Here are some points, one per row:
0.798|1.571|0.815|0.902|1.271|0.900|0.591|0.844|0.800|0.738|0.610|0.795|1.148|1.194|0.648|1.279|0.786|0.962|0.741|0.740|0.877|0.795|0.788|0.529
0.933|1.392|0.833|0.884|1.834|0.806|0.700|0.425|0.641|0.610|0.948|1.053|0.734|1.018|0.993|0.843|0.761|0.778|0.677|0.718|0.753|0.879|0.845|0.676
0.588|1.067|0.668|0.868|1.381|0.802|0.711|1.052|0.724|0.999|0.362|1.698|1.115|0.842|0.506|1.021|0.835|1.026|0.917|0.660|1.110|0.806|0.748|0.618
0.987|0.450|0.745|0.897|0.628|0.769|0.873|0.889|0.979|1.040|1.149|1.089|0.810|0.790|0.899|0.758|1.098|0.635|1.008|0.633|0.817|0.895|1.010|1.595
0.811|1.394|1.770|0.662|1.678|0.928|0.885|0.615|0.866|0.722|1.121|0.698|0.949|1.312|1.313|0.843|0.450|1.377|0.867|1.518|0.894|0.760|0.907|0.492
0.741|1.118|0.470|0.976|1.720|1.057|0.630|0.799|0.811|1.121|0.598|0.875|0.875|0.977|0.343|1.327|1.134|0.824|0.948|0.527|1.240|0.784|0.533|0.781
1.164|0.556|1.478|0.585|0.678|1.156|0.867|2.163|1.695|1.508|1.230|0.901|1.284|1.012|0.813|0.699|0.688|0.963|0.896|2.028|0.740|0.591|1.330|0.778
0.908|0.743|1.488|0.662|0.887|1.008|0.897|1.131|1.175|0.995|1.612|0.676|0.774|1.005|1.114|0.669|0.715|0.985|0.979|1.716|0.920|0.790|1.327|1.060
0.787|0.920|1.026|0.779|2.135|1.162|0.642|1.206|0.963|1.198|0.908|0.380|0.837|1.142|0.527|1.182|0.643|1.178|0.747|1.138|0.845|0.743|0.681|0.513
0.968|0.565|0.744|0.634|0.900|1.451|0.715|2.216|1.251|1.484|0.969|0.419|1.045|1.295|0.622|1.230|1.208|0.616|0.677|1.315|0.519|0.586|0.613|0.731
1.073|0.924|1.319|1.517|1.096|0.598|1.002|0.472|0.707|0.319|1.335|0.967|0.734|0.780|2.113|0.616|0.708|1.186|0.678|0.799|0.587|1.055|1.004|0.850
0.520|0.805|0.442|0.600|0.787|1.399|0.524|1.298|1.224|2.552|0.317|1.380|1.338|1.188|0.191|1.526|0.878|0.806|0.996|0.387|1.153|0.624|0.462|0.673
1.040|1.368|1.860|0.726|1.782|0.950|1.130|1.014|0.993|0.690|1.497|0.503|0.730|1.102|1.832|0.729|0.575|1.149|0.659|2.314|0.700|0.779|1.277|0.532
1.227|2.131|2.046|1.133|1.419|0.666|0.978|0.241|0.687|0.296|3.035|0.476|0.502|1.028|3.693|0.775|0.605|1.438|0.513|1.684|0.437|1.232|1.268|0.566
0.978|1.486|1.277|0.940|2.508|0.904|0.767|0.645|0.818|0.597|1.456|0.463|0.739|0.874|1.218|1.044|0.523|1.169|0.671|0.926|0.495|1.043|0.950|0.651
0.872|0.663|1.261|0.634|0.801|0.867|0.925|1.527|1.052|1.395|1.539|0.910|0.985|1.022|1.080|0.643|0.618|0.850|0.771|1.377|0.901|0.725|1.262|0.941
0.710|0.310|0.531|0.755|0.302|0.949|1.003|1.888|1.192|2.155|0.471|2.762|1.387|0.893|0.472|0.759|1.236|0.718|1.079|0.712|1.067|0.615|0.832|1.295
0.964|0.410|1.113|0.675|0.601|1.263|0.704|4.813|1.415|2.573|1.167|0.542|1.252|0.932|0.654|0.656|0.983|0.645|0.972|1.686|1.030|0.560|1.094|1.069
0.892|0.598|0.741|1.212|0.561|0.761|1.002|0.774|0.907|1.020|0.932|0.714|0.732|0.738|1.117|0.812|0.914|0.706|0.981|0.675|0.964|0.934|0.931|1.121
1.036|0.868|0.818|1.376|0.690|0.894|1.046|0.835|0.870|0.873|1.188|0.840|0.766|0.881|0.974|0.683|0.959|0.876|0.845|0.847|0.760|0.884|0.914|0.824
0.905|0.419|0.461|1.090|0.353|0.735|1.134|0.886|0.659|0.653|0.707|2.923|0.871|0.487|0.956|0.782|1.204|0.487|0.921|0.348|0.771|0.948|1.014|1.988
0.892|0.901|0.927|0.617|1.317|1.260|0.596|1.847|1.318|1.386|1.019|0.682|1.100|1.687|0.524|1.372|0.577|1.164|0.773|1.671|0.499|0.595|0.582|0.464
0.410|1.052|2.181|0.242|0.606|0.991|2.017|2.324|1.218|2.546|0.558|0.861|1.855|0.757|0.776|0.314|0.548|1.368|1.563|3.603|1.799|0.602|1.499|0.607
1.305|0.562|0.707|1.974|0.393|0.504|1.062|0.561|0.686|0.326|1.697|1.094|0.523|0.440|2.603|0.500|1.352|0.775|0.824|0.685|0.671|1.349|1.210|2.486
0.525|1.911|0.719|0.666|1.844|1.134|0.488|0.721|0.914|1.171|0.509|0.926|0.910|1.594|0.247|2.007|0.735|1.200|0.849|0.872|1.350|0.692|0.416|0.342
0.957|1.336|0.958|0.842|0.641|0.660|0.828|0.509|0.699|0.722|1.069|0.533|0.615|1.007|1.194|0.996|0.649|0.926|0.747|0.808|0.807|1.110|0.873|0.688
0.973|0.634|0.502|1.588|0.522|0.754|0.714|0.648|0.748|0.679|0.684|1.156|0.693|0.710|0.687|0.953|1.472|0.688|0.831|0.422|0.886|0.957|0.703|1.496
0.966|0.951|0.735|1.443|0.606|0.736|0.804|0.348|0.654|0.512|0.704|1.889|0.720|0.820|1.109|0.962|0.786|0.661|0.750|0.541|0.933|1.208|0.889|0.842
0.387|2.420|2.151|0.367|2.115|0.542|2.002|0.662|0.637|0.814|0.429|0.761|1.240|0.559|1.281|0.491|0.607|1.413|1.351|1.453|2.232|1.231|1.468|0.456
1.048|0.507|0.547|1.528|0.459|0.631|1.033|0.831|0.663|0.453|0.668|1.276|0.764|0.590|1.460|0.688|1.125|0.677|0.879|0.410|0.665|1.100|1.043|1.495
1.262|0.227|0.473|0.865|0.187|0.768|1.084|1.563|1.010|1.439|0.886|2.497|0.855|0.428|0.693|0.524|1.215|0.444|1.108|0.435|0.926|0.903|1.070|2.654
1.174|0.726|1.579|0.437|0.848|1.122|0.824|1.400|1.214|1.333|1.365|0.465|1.135|1.519|1.115|0.865|1.024|1.060|0.742|1.895|0.483|0.710|0.848|0.622
0.568|1.250|0.550|1.015|1.314|0.758|0.765|0.420|0.598|0.511|0.446|1.338|0.851|0.847|0.448|1.316|1.159|0.887|0.909|0.461|1.175|0.925|0.555|0.782
0.767|0.675|0.535|0.977|0.440|1.009|0.736|1.448|0.947|1.072|0.566|1.060|1.012|0.765|0.509|1.008|0.954|0.823|0.955|0.669|0.947|0.767|0.748|1.049
0.300|2.344|0.787|0.593|0.495|0.553|2.178|0.443|0.406|0.792|0.143|1.132|1.168|0.295|0.414|0.380|0.976|0.857|1.836|0.491|2.156|1.649|1.001|1.076
There is one direction along which these points spread out most. Take the direction at right angles to it along which they spread out most. Then take the direction at right angles to both along which they spread out most. Go by this last direction. Where along it does each point below lie, from 0 to 99? The average is 50, and the first point in the table lies past the average. One standard deviation of the points above along it is 16.
0.618|1.307|1.601|0.411|1.246|0.824|1.326|0.901|0.943|1.022|0.630|0.512|1.257|0.685|1.057|0.540|0.840|1.104|1.072|1.514|1.427|0.814|1.059|0.535 : 58
0.937|1.154|0.902|1.444|1.032|0.587|0.950|0.258|0.591|0.406|1.252|0.521|0.533|0.764|2.522|0.965|0.745|1.007|0.595|0.567|0.627|1.261|1.038|0.817 : 40
1.496|0.679|0.445|1.179|0.593|0.958|0.546|0.604|0.734|0.428|0.882|0.478|0.587|1.006|0.923|1.252|1.332|0.602|0.634|0.471|0.623|0.845|0.469|1.266 : 48
1.325|1.034|1.213|1.011|0.791|0.809|0.801|0.824|0.961|0.523|2.313|0.411|0.568|1.083|2.191|0.698|0.582|0.980|0.720|1.561|0.325|0.899|0.881|0.841 : 26
0.797|1.399|1.328|0.860|1.207|0.776|0.908|0.706|0.844|0.833|1.461|0.549|0.740|0.910|1.309|0.968|0.614|1.191|0.689|1.464|0.733|0.923|1.136|0.568 : 49
1.058|0.674|0.352|1.110|1.038|0.985|0.520|0.664|0.650|0.665|0.577|0.859|0.635|0.771|0.454|1.718|1.429|0.584|0.900|0.297|0.945|0.895|0.467|1.029 : 63
1.349|0.492|0.813|0.918|0.660|0.966|0.915|1.267|1.020|0.941|1.324|0.548|0.782|0.832|0.760|0.786|0.755|0.662|0.723|1.172|0.497|0.716|0.670|1.202 : 40
0.939|0.593|0.950|0.829|0.638|0.697|1.102|0.649|1.064|0.719|1.138|1.121|0.780|0.775|1.406|0.602|1.058|0.720|0.919|1.029|0.725|0.914|1.155|1.265 : 38
0.433|1.439|0.292|1.371|1.365|0.989|0.400|0.616|0.639|1.543|0.224|1.249|1.074|1.078|0.160|2.092|1.121|0.678|0.966|0.265|1.565|0.780|0.351|0.643 : 83
1.338|0.509|0.496|1.218|0.742|0.734|0.808|0.622|0.637|0.416|0.902|1.447|0.534|0.545|1.078|0.964|1.537|0.493|0.809|0.525|1.221|1.088|0.876|1.632 : 43
0.996|0.630|1.087|0.846|0.746|0.938|0.907|0.999|0.860|0.869|1.566|0.819|0.743|0.908|1.060|0.851|0.756|0.860|0.775|1.178|1.082|0.747|0.911|0.911 : 42
